Each row is where one point has got to under a steady rotation. How many steps took it there?
The counts run from 0 to 267.
[ 19   3  14  -8  -1   5  -6 -13  -5 -24  -9 -18  -5   9   6  -9  -2  14
 -20 -13  20   9 -13  15] | 21
[ 13  -3  22  -6   2  15 -11  -2 -11 -17  -9 -19  -2  -4   9  -6   7   9
 -21 -18  20  10 -16  14] | 221
[ 13  -8   9 -22  -3   3  -3  -6   2  -6   1 -17 -19 -15  18  -5  -4  13
 -11 -29  18  -4  -9  14] | 209
[ 14   2  -8 -19  -1  17   4   2  12   0  -6 -15 -24 -18  16  -5  11  16
 -22  -8   4  -2 -10   1] | 68
[ 10  -2   4 -20   6   1   6  -5  18   0 -13 -19 -20  -8  18  -2   4  10
  -9 -12   7  -1  -6  23] | 144
[ 12   4   9 -10   5  13  -8 -14  -4 -23  -5 -12  -2   3   7  -8   0  10
 -18 -16  20  12 -16  17] | 31
[  2   0  27  -7   2  19  -7  -4  -2  -9  -9 -21  -4  -4   7  -5   4  10
 -18 -15  16   7 -14  14] | 241
[ 16   1   9 -14   2  20   1   6   6   7 -26 -23 -18 -11  18  -5  14   4
 -18  -2   1  10  -5  12] | 110
[ 20  -5   6 -11  -6  24   9  -1   1   3 -18 -19 -11 -20  21  -5   4   0
 -21  -9   3  11  -1   3] | 215
[ 21   9  -9 -12  -2  28  -4   1  -1 -14 -10 -10 -21  -9  10 -10  17  16
 -20  -3   6   5 -16  -7] | 67
[ 11   5  -5 -14   2  22  -2  -3  15  -5  -4 -16 -16  -9  18  -9  12  21
 -16  -6   5   0  -9   9] | 248
[ 23   5  -5 -17  -2  11  -6  -2  -7 -15  -6  -8 -27  -6  11  -3  12  13
 -18 -11  10  10 -15  -6] | 213
[ 11   5   0 -18   3   8  -6 -11   9 -23  -4 -12  -6   5  11  -6  -5  21
 -13 -16  16   9 -12  23] | 177
[ 11  -3   0 -24   7   2   5  -5  18   0 -11 -21 -16 -13  22  -2  -2  13
 -12 -13   6   2  -3  22] | 154
[ 12   5   6 -17   1   5  -5   3  -8   0  -6 -16 -30  -8  10   3  20  13
 -10 -17  17  -1 -19  -3] | 254
[ 12 -12  12 -19   0   6   7  -7  12  -4 -10 -20 -10 -16  21  -3  -6   8
 -15 -23  13   3  -4  20] | 29
[ 18   2   3 -21  -4   6   2   6  -9  -1  -8 -18 -26 -14  12   7  16   9
 -16 -14  11   1 -14  -6] | 234
[ 15  -1  15 -18   2  -1   3   0  -7  -7 -29 -20 -15  -3  10   2   6  -5
 -18  -9  15  13  -9   7] | 160
[  9  15   7 -18   5   3 -10  -8  -2 -13  -5 -16 -17  13   4  -2  16  15
 -15  -6  21   8 -15   9] | 127
[ 20   0   5  -9   1  17   7  -2  -2  -5 -29 -19  -7  -8  14  -2   1  -3
 -22  -2  10  15  -7   7] | 25
[ 11  -5   8 -19  -4   8   1  -6   2  -2   6 -18 -19 -18  13  -8  -1  13
 -16 -24  16  -2 -14  13] | 219
[  6  11   6  -5   8  29   2   4  12  -6 -18 -16  -7  -1  11  -4  10   8
 -18   6   9  11  -8  19] | 111
[ 21   4  -8 -27  -3  -5   6  -4  -2  -6 -17 -17 -23  -7  14   7   8   5
 -14  -8   7   7  -8   0] | 3
[ 14  -1  23  -8   2  17  -2   4 -13  -6 -16 -19 -15  -5   6  -5  12   0
 -17 -15  20  10 -14   4] | 75
[ 16  15   1 -12   0  17  -4   1  -1 -12  -7 -13 -22   0   5  -3  19  18
 -20  -2  11   5 -20  -5] | 87
[ 13  10   1 -20  -1   7  -7   7   2  -2 -11 -15 -29  -4   5   5  20  12
 -14  -7  10   1 -17  -4] | 108
[ 10   2  14  -9  -1  17  -9 -13  -1 -22  -4 -12  -2   1  10 -12  -5  12
 -17 -16  22  10 -16  18] | 41
[ 10  -5  23 -11  -1  16   0  -9   4  -9 -12 -18   1  -6  13  -5  -5   5
 -14 -20  22   9  -8  20] | 30
[ 12   2  15  -7   6  23  -3   8  -1  -1 -24 -20 -16 -10   9  -2  20   6
 -22   1   8  10 -10   5] | 256
[ 12  15  -5 -15   6  15  -1  -6  18 -10 -15 -17 -13   1  12 -12  11  19
 -18   2   3   5  -9  16] | 132
[ 22 -10  16 -16  -1   4  -2   5 -13  -3 -12 -16 -21 -14   8   0  11   3
 -18 -24  15   5 -13  -1] | 54
[ 17  11   2 -25   4 -12  -3  -7  -2 -13  -6 -15 -26   5   9   1  12  12
 -13 -17  21   4 -14   4] | 148
[ 15  11   9 -17   2   3  -7  -9  -7 -26 -15 -11  -9   9   7   2   9   8
 -17  -7  18  15 -11  11] | 1
[  6   2  -1 -18   2  15   2   2  16   7  -4 -18 -26 -14  20   0  11  21
 -11 -15   5  -7  -9  14] | 259
[ 17   8   3 -16  -5  10  -8  -4  -9 -15   1 -10 -22  -3   6  -1  17  15
 -14 -14  14   6 -19  -2] | 233
[ 10   3   6 -10  -3  13  -9 -11   1 -16  11 -15 -11  -2  12 -11   5  22
 -14 -17  19   2 -19  15] | 62
[ 11  -4  15 -12   1  17   0  10  -6   4 -21 -20 -23 -14  13  -1  16   2
 -16 -11  10   7 -13  -1] | 245
[ 19   4  13 -10   3   8   1  -5 -10 -21 -24 -15  -9   0   5   0   7   2
 -19  -2  16  19  -9   5] | 181
[ 23   8 -10 -14   1  11  -2  -3  -2 -22 -20 -12 -14   5  10  -5  10   9
 -22  -2  10  18 -14   0] | 182
[ 18   0   5 -24   5 -11  -1  -4  -6  -5 -19 -22 -22  -4  11   7   8   4
 -12 -17  18   1 -11   6] | 159
[ 14   1  11  -7  -3  31   1   3   1  -2 -18 -16  -7 -11  15  -7  10   5
 -23  -2   9  12 -10   6] | 236
[ 15  -7   8 -20  -2   1  -2  -4   1 -10   3 -16 -14 -12  11  -3   0  10
 -12 -30  19   1  -9  13] | 199
[  2   8  21 -16   9   8  -6  -7   3 -14 -15 -17  -3  11   7  -3   6  10
 -13  -7  20  10 -10  23] | 136
[  3  -6  19 -13  -1   3  -4  -1   1   4  -4 -24 -17 -10   6  -4  10   8
  -8 -20  21  -3 -14  16] | 94
[ 23   5 -16 -21  -2   6   7  -4   5 -16 -10 -13 -22  -8  19   0   5  14
 -17  -5   4   8  -9   1] | 183
[  9  -2  12 -10   0  27  -6 -10   5 -17  -1 -19   2  -4   9 -11   3  13
 -17 -13  14   5 -17  19] | 61
[ 11  -3   5 -17   2  14   3   7   9  10 -18 -23 -28 -20  14   0  15   6
 -18  -4   5  -2 -11   1] | 99
[  9  -3  21 -18  -1   4  -2   0  -5   0  -1 -19 -22 -15   7   3  13   3
 -14 -25  14   2 -19   8] | 74
[  3  -3  24 -22  11   5  -1  -6   8   1 -17 -24  -6  -2  11  -2   1   6
 -12 -11  15   5  -5  28] | 135
[ 23   6 -12 -15  -5  19   3  -2   7 -14  -7  -7 -15  -9  14  -9   8  18
 -22  -7   7  11 -16   0] | 47
[  7   6  10  -8   5  27  -4  -1  14  -6  -9 -20  -4  -5   9  -9  10  19
 -16  -2  10   4  -9  22] | 91
[ 24  -3  12 -10  -2  18   5   0  -7 -10 -28 -13  -7  -9  15  -2  10  -3
 -22  -1  13  18  -7   3] | 35
[  9  -3   7 -16   0  18   1  -2  12   4   7 -20 -19 -19  16  -7   4  19
 -12 -22   9  -6 -13  12] | 239
[ 21  -1  16  -9  -1  12  -5  -4 -12 -16 -16 -13  -1   1  10  -3   4   5
 -18 -14  19  15 -11   8] | 201
[ 19   8   4 -18   6  17   5   0   6 -14 -30 -14 -10   5  13  -3   9   3
 -19   4   6  17  -6  10] | 151
[  8  11   8 -18   8   0  -6  -9   7 -18  -6 -12  -8  11  11   0   2  17
 -12  -8  18   9 -11  19] | 157
[ 10  13   6 -15   6   5  -8 -10   3 -19  -7 -15 -13  10   3  -3   6  15
  -9 -13  21   9 -17  18] | 147
[  9  -1  17  -6  -2  26   1   0   9   0 -13 -18  -7 -13  14  -8   0   9
 -19 -10   7   1  -8  21] | 70
[  8   0  22 -13   0  16  -8   0 -10  -6 -16 -20 -13  -6   4  -2   7   2
 -14 -13  18   8 -11  10] | 85
[ 11   3  17  -6  -2  28  -1   2   1   0 -20 -16 -13  -7  12  -9  12   4
 -24   1  10  12  -9   2] | 246
[  5  11   4 -12   2  11  -9  -4   1  -9   3 -13 -26   2   5  -4  15  21
 -13 -13  19   1 -19  10] | 263
[ 16  14   0  -9   1  28  -2   3   5  -6 -15 -16 -13   0   9 -11  17  16
 -25   3   4   8 -14   6] | 257
[ 15  12   0 -25   6  -7  -6   0  -2 -13  -6 -15 -29   4   5   2  14  12
 -11 -11  16   0 -14   6] | 138
[  9  -7  17  -9  -2  16  -1  -8   6 -11 -10 -18   2 -12  13  -7  -3   6
 -17 -18  12   7  -5  20] | 40
[ 19  -4  10 -11   0  17   2   3 -12  -8 -23 -18 -10  -8  10  -3  10   2
 -23  -7   9  16 -10  -2] | 45
[  7  10  -6 -19   8  10   2  -4  21  -3  -4 -16 -21  -4  19  -3   6  20
 -14  -9   8  -3  -9  16] | 133
[ 23  -6  -9 -25  -2   9  11  -4   1  -2 -17 -11 -20 -22  19   2   4   6
 -18 -14   6   4  -8   1] | 194
[ 13 -11   7 -14  -3  19   7   0  12   4 -11 -19 -12 -24  21 -10   2  12
 -14 -18   5  -3  -3   9] | 59
[  5   9  23 -12   5  14  -6   0  -8 -10 -11 -19 -13  10   3  -5  17   8
 -17  -9  23   8 -17  15] | 106
[  9  -4   2 -23  -3  18   6   6   7  13 -13 -21 -23 -21  17  -4  14   9
 -17  -7   2   2  -7   6] | 89
[ 11  -8   8 -16  -5  16   5  -5  12   1  -8 -18 -11 -22  18  -4  -2   7
 -18 -19   9   0  -6  17] | 49
[  3  -5   9 -21   9   0   0  -7  18   5  -6 -20 -22  -4  16  -3   1  12
 -11 -13   9  -3  -6  23] | 134
[ 10   5 -10 -23   7   5   5  -7  22  -4 -10 -15 -21  -6  17  -2   7  21
 -13  -2   3  -2 -13  17] | 143
[ 16   7 -15 -19   2  11   4  -8  20 -16  -7 -16  -9  -8  22 -10  -1  17
 -18  -6   7   7  -8  15] | 17
[ 16   1  22 -14   7   1  -4  -9  -3 -13 -18 -21  -7   4   9  -1  -1   1
 -13 -14  22  15  -9  20] | 0
[ 20  -1   7 -19   1   4   6   0  -3  -3 -26 -17 -21 -16  17   1   1  -1
 -23 -10   9  12  -1   4] | 14
[ 11   0  14 -14   5  17   2  -8   9 -15 -14 -19   6   0  15  -7  -5  12
 -17 -11  11  12  -8  27] | 176
[ 24   9 -12 -14   1  13   1  -5   2 -19 -20 -13 -10   2  13  -4  10  13
 -17   0   6  18  -8   5] | 172
[ 14  -8   9 -17   0  12   7  -4  12   2 -19 -22  -9 -11  20  -2  -6   5
 -14  -9   9   7   0  22] | 175
[  6   1  30 -12   3  10  -5   0  -3  -3 -12 -21 -12   1   0   2  11   5
 -13 -12  23   3 -12  17] | 105
[  4   5  19  -8   3  15 -12  -9   3 -15   2 -18 -12   4   6  -8  10  21
 -14  -9  16   3 -20  18] | 262
[ 14  -3  19 -18   4  -1  -2  -7  -2 -15 -15 -18  -5   4  10  -5  -5   5
 -13 -17  19  11 -11  19] | 10
[  9   7  15 -11   1  19  -2   2  -6  -5 -25 -21 -18  -4   8  -3  19   1
 -19   4  14  12 -11   2] | 266
[ 13   4  -1 -16  -2  21  -2  -7  12 -14   3 -13 -16 -11  18 -12  -2  23
 -15 -20   6  -1 -11  14] | 218
[  0   0  23  -7   5  18  -5   2   9   1 -11 -20 -10  -6   5  -5   7  11
 -17 -10  14   0  -7  23] | 261
[  7  12   5 -12   5  19  -1  -1  16  -9 -27 -20  -9   1  15  -6  13   9
 -22  10   7  13  -5  11] | 131
[ 20   9   1 -18  -3   1  -8 -10  -8 -20  -9 -10 -17   3   9   0   6  14
 -14 -18  16  11 -17   4] | 22
[ 29   5 -12 -21  -3  10   6  -6   0 -14 -12  -8 -21  -7  17  -5   9  13
 -22  -7   3   8 -13  -5] | 193
[ 12   2  -2 -12   1  23  -1  -3  16  -4   3 -15 -14 -13  13 -12   6  24
 -17  -9   3   0 -12  11] | 238
[ 20   0  -9 -19  -3  14   8  -4  11  -4  -6 -13 -19 -17  19  -8   6  15
 -20 -16   5   0 -10   9] | 48
[  6   5  18 -11  12   9  -7  -7   8 -15 -14 -23  -4   7   9  -3  -1  11
 -12 -11  17   7  -9  26] | 146
[  8   0   5 -19   6   6   6  11   7   7 -19 -20 -26 -12  16   0  17   4
 -16  -8   7   2  -8   0] | 109
[ 17   4   8  -7  -4  27  -4   0 -11 -13 -21 -15  -9  -3   8  -4  15   9
 -21  -1   9  14 -12   2] | 66
[ 16  11  -2 -19  -1   8   1   8   3  -3  -7 -17 -29  -8   9  -1  23  14
 -15  -8   7   2 -15  -6] | 98
[ 22  -4   5 -21  -2   2   7  -2  -7  -4 -23 -16 -18 -13  16   2   5  -3
 -15 -14   7  12 -11  -2] | 24
[ 20   0   6 -15   4  20   8  -6   4  -9 -32 -18  -6  -7  16  -4   5   0
 -18  -2   7  12  -2   6] | 15
[ 17   9  -9 -17   3   8  -1  -9  19 -13  -5 -15 -16  -7  15 -11   0  19
 -19 -12   5   4  -2  19] | 7
[  3  -1  19 -20   4  -1  -7  -7  12   5  -3 -25 -19 -10   8   0  10  10
 -11 -16  18  -6  -9  26] | 114
[  7   3  14 -12   7  12  -5  -7  11 -12 -13 -19   0   0  16  -5  -4   7
 -17  -7  16   7  -6  27] | 166
[ 17  -5  21 -17  -4   8  -4  -3 -10  -3 -10 -20 -18 -12   8   2   6   4
 -14 -24  18   1 -15   2] | 64
[  5   5   6 -11   2  18 -12  -8  11 -10   6 -20  -8  -2   9  -6   6  28
 -15 -11  13  -2 -20  18] | 82
[ 26  10 -10 -19  -6   8   2  -2 -10 -15 -11  -8 -23 -12  11  -2  10  12
 -20 -10  10  10 -12  -2] | 203
[ 24  -6   8 -20  -1   4   3   1 -10  -2 -19 -19 -21 -17   8   0   4   0
 -17 -15  12   9  -9   1] | 34
[  7  -5  14 -12  -2  24   2   1  10   4 -16 -22  -9 -14  16  -8   4  10
 -21  -6   2   7  -9  19] | 80
[  3 -11  24 -10  -3  10   1  -4   2   2  -4 -21  -9 -18  12  -6   1   9
 -15 -24  18   3  -8  16] | 230
[ 16   0   4 -14   6  17   5  -5  10  -9 -27 -18  -8  -5  24  -7   4   4
 -17   4   5  15  -6  11] | 5
[ 13  14  -7 -17   6  15   0  -5  18 -11 -17 -15 -13   3  16  -6  11  16
 -21   3   4  12  -9  13] | 142
[  2  11   2 -11   3  22  -6  -6  20  -8   1 -17 -11  -3   9 -10   6  26
 -13  -5   9   0 -14  17] | 102
[ 20  -6  15 -17   4  -3   0  -5 -10  -9 -28 -20 -14   0  10   0   9   0
 -15 -16  16  12  -9   4] | 170
[  9   1  11 -17  -6   4  -6  -4  -3  -6   7 -17 -23 -11   9   2   9  17
 -11 -23  18   1 -19  12] | 73
[ 14   0  10  -8  -5  29   5  -1   3  -6 -20 -14  -8 -15  15 -10   8   9
 -23   0   5  12  -5  10] | 226
[  8  -2   7 -13  -3  10   5  -6   8  -2   5 -19 -17 -20  14  -8   3  18
 -12 -23  10  -4 -13  17] | 229
[ 17  -1   5 -16  -7   4  -5  -5  -7 -11   4 -16 -25 -11   5  -2   6  13
 -13 -24  21   1 -16   5] | 53
[  4   3   8 -14  -5   8  -2  -8   2  -3   8 -20 -22  -9   8  -5   8  20
 -11 -23  15  -8 -17  14] | 83
[ 17   9   3 -24   4  -8  -7  -9   1 -18  -3 -17 -23   3   5  -2   3  14
 -10 -16  17   4 -17  11] | 158
[ -1   0  24  -6   1  22  -5  -5  -1  -4  -5 -21  -5  -6  10  -9   3  10
 -15 -11  19   1 -13  22] | 251
[ 15  15   6 -12   0  14  -7   0  -7 -12  -9 -16 -26  -1   4  -5  22  18
 -19  -4  11   7 -18   1] | 97
[ 16  -6  -1 -21   3   3   7 -12  11  -8  -1 -17 -17 -13  21  -6  -2  15
 -16 -18   5   1  -9  15] | 18
[ 11  15  -1 -14   5  18   0  -2  20  -9  -5 -13 -13   2  18  -9  10  19
 -14  -1   6   4 -12  18] | 122
[  7  11  17  -6   3  17  -9  -1 -13 -14 -15 -16 -14   9   0  -4  17  10
 -16  -5  20  12 -19   6] | 96
[ 18  -5  10 -12  -7  20   4   6   0   2 -21 -19 -17 -23  17   2   9   3
 -20  -7   5  11  -7   0] | 225
[ 13  10   7 -19  -3  13  -8   3  -9 -16   1 -14 -21  -3   4   1  16  21
 -16 -17  19   3 -20   1] | 243
[ 24  -2   1 -25  -5  -4  -2  -5 -10 -11  -7 -13 -27 -11  12  -2   6   7
 -17 -23  17   3 -13  -1] | 33
[ 19   4   8 -12   2   8  -4  -5  -8 -19 -34 -19  -9   2  11  -4   6   2
 -19  -4  16  18  -7   9] | 171
[ 20   4   8 -24   5  -8   3  -2  -8  -4 -20 -18 -28   0   9   6   9   4
 -15 -13  14   3 -13   5] | 149
[ 12  11   7 -15   3   8 -13   0 -10 -12   4 -17 -23  -1   2  -3  15  20
 -15 -17  14   1 -19   6] | 253
[ 20  -2  15  -9   5  10  -4  -2 -12 -16 -18 -13  -5   3   8  -3   6   0
 -21  -9  18  19 -10   9] | 191
[ 18   9  -4 -25   0  -3  -6  -9  -2 -20 -13 -12 -23   4  11   2  13  13
 -14  -8  17  11 -18  -4] | 2
[ 22  10 -15 -22   1   5   3  -4   9 -10 -14 -13 -20  -6  18  -6   6  17
 -15  -5   1   9 -10   6] | 173
[ 19   4   4 -17   3  14   3  -3  -4 -11 -33 -17 -10   3  15  -2  10   3
 -22  -1  11  19  -8   5] | 161
[ 21   5   1 -16   1   3  -9 -11  -8 -26   7 -10 -16   2   9  -4   5  17
 -15 -19  20   9 -18   8] | 32
[  2   4   0 -22   5   8  -1  -1  17   1   6 -20 -24  -5  13  -4   7  23
  -8 -17  11  -7 -13  19] | 113
[ 14   1  -1 -25   1  -2  -2 -10   3 -18   2 -11 -16   1  10   1  -3  16
  -9 -21  16   1 -14  12] | 178
[ 13  -1  21 -12   3   7   1   4  -6   8 -19 -22 -25  -4   6   6  16   5
 -17  -7  14   1  -9   3] | 265
[  1  -2  22 -16   7   5  -8  -1   5   0 -13 -26 -15  -3  11  -3   6   3
 -10 -12  20   6 -10  26] | 125
[  2  -7  22 -11   0  11  -3  -3   7   3  -4 -20 -11 -14  10  -3   4   7
 -16 -18  12   1  -6  20] | 240
[  4   8   3 -14   1  19  -8  -5  15  -9   4 -21 -13  -2  11 -13   3  25
 -12 -10  12   0 -15  18] | 92
[  2  -9  21 -15   3  16   0   1  10   5  -6 -26 -14 -20  13  -4   2  11
 -16 -18  16   0  -6  15] | 250
[  1   5  24 -10  10   7 -12  -9   2 -10 -15 -23 -12  10   3  -4   7   8
 -17  -5  18  12 -17  18] | 126
[  9   3  14 -22  -3   1  -6   2  -6  -1  -2 -20 -30  -2   7  -1  20  14
 -14 -19  17  -2 -19   4] | 264
[ 10  10   7 -11   7  26   1   3  10  -5 -22 -16  -8   0  14  -6  11   8
 -17   6   7  11 -10  17] | 121
[ 24   4  -6 -24   1  -3   0  -3  -2  -9 -14 -16 -26  -7  12   4  11   6
 -18 -12  11   6 -15  -2] | 13
[ 14  -2  22  -9   0  15  -6  -1 -13 -17 -17 -14  -7  -1   8  -3   4   3
 -18 -18  21  15 -13  11] | 211
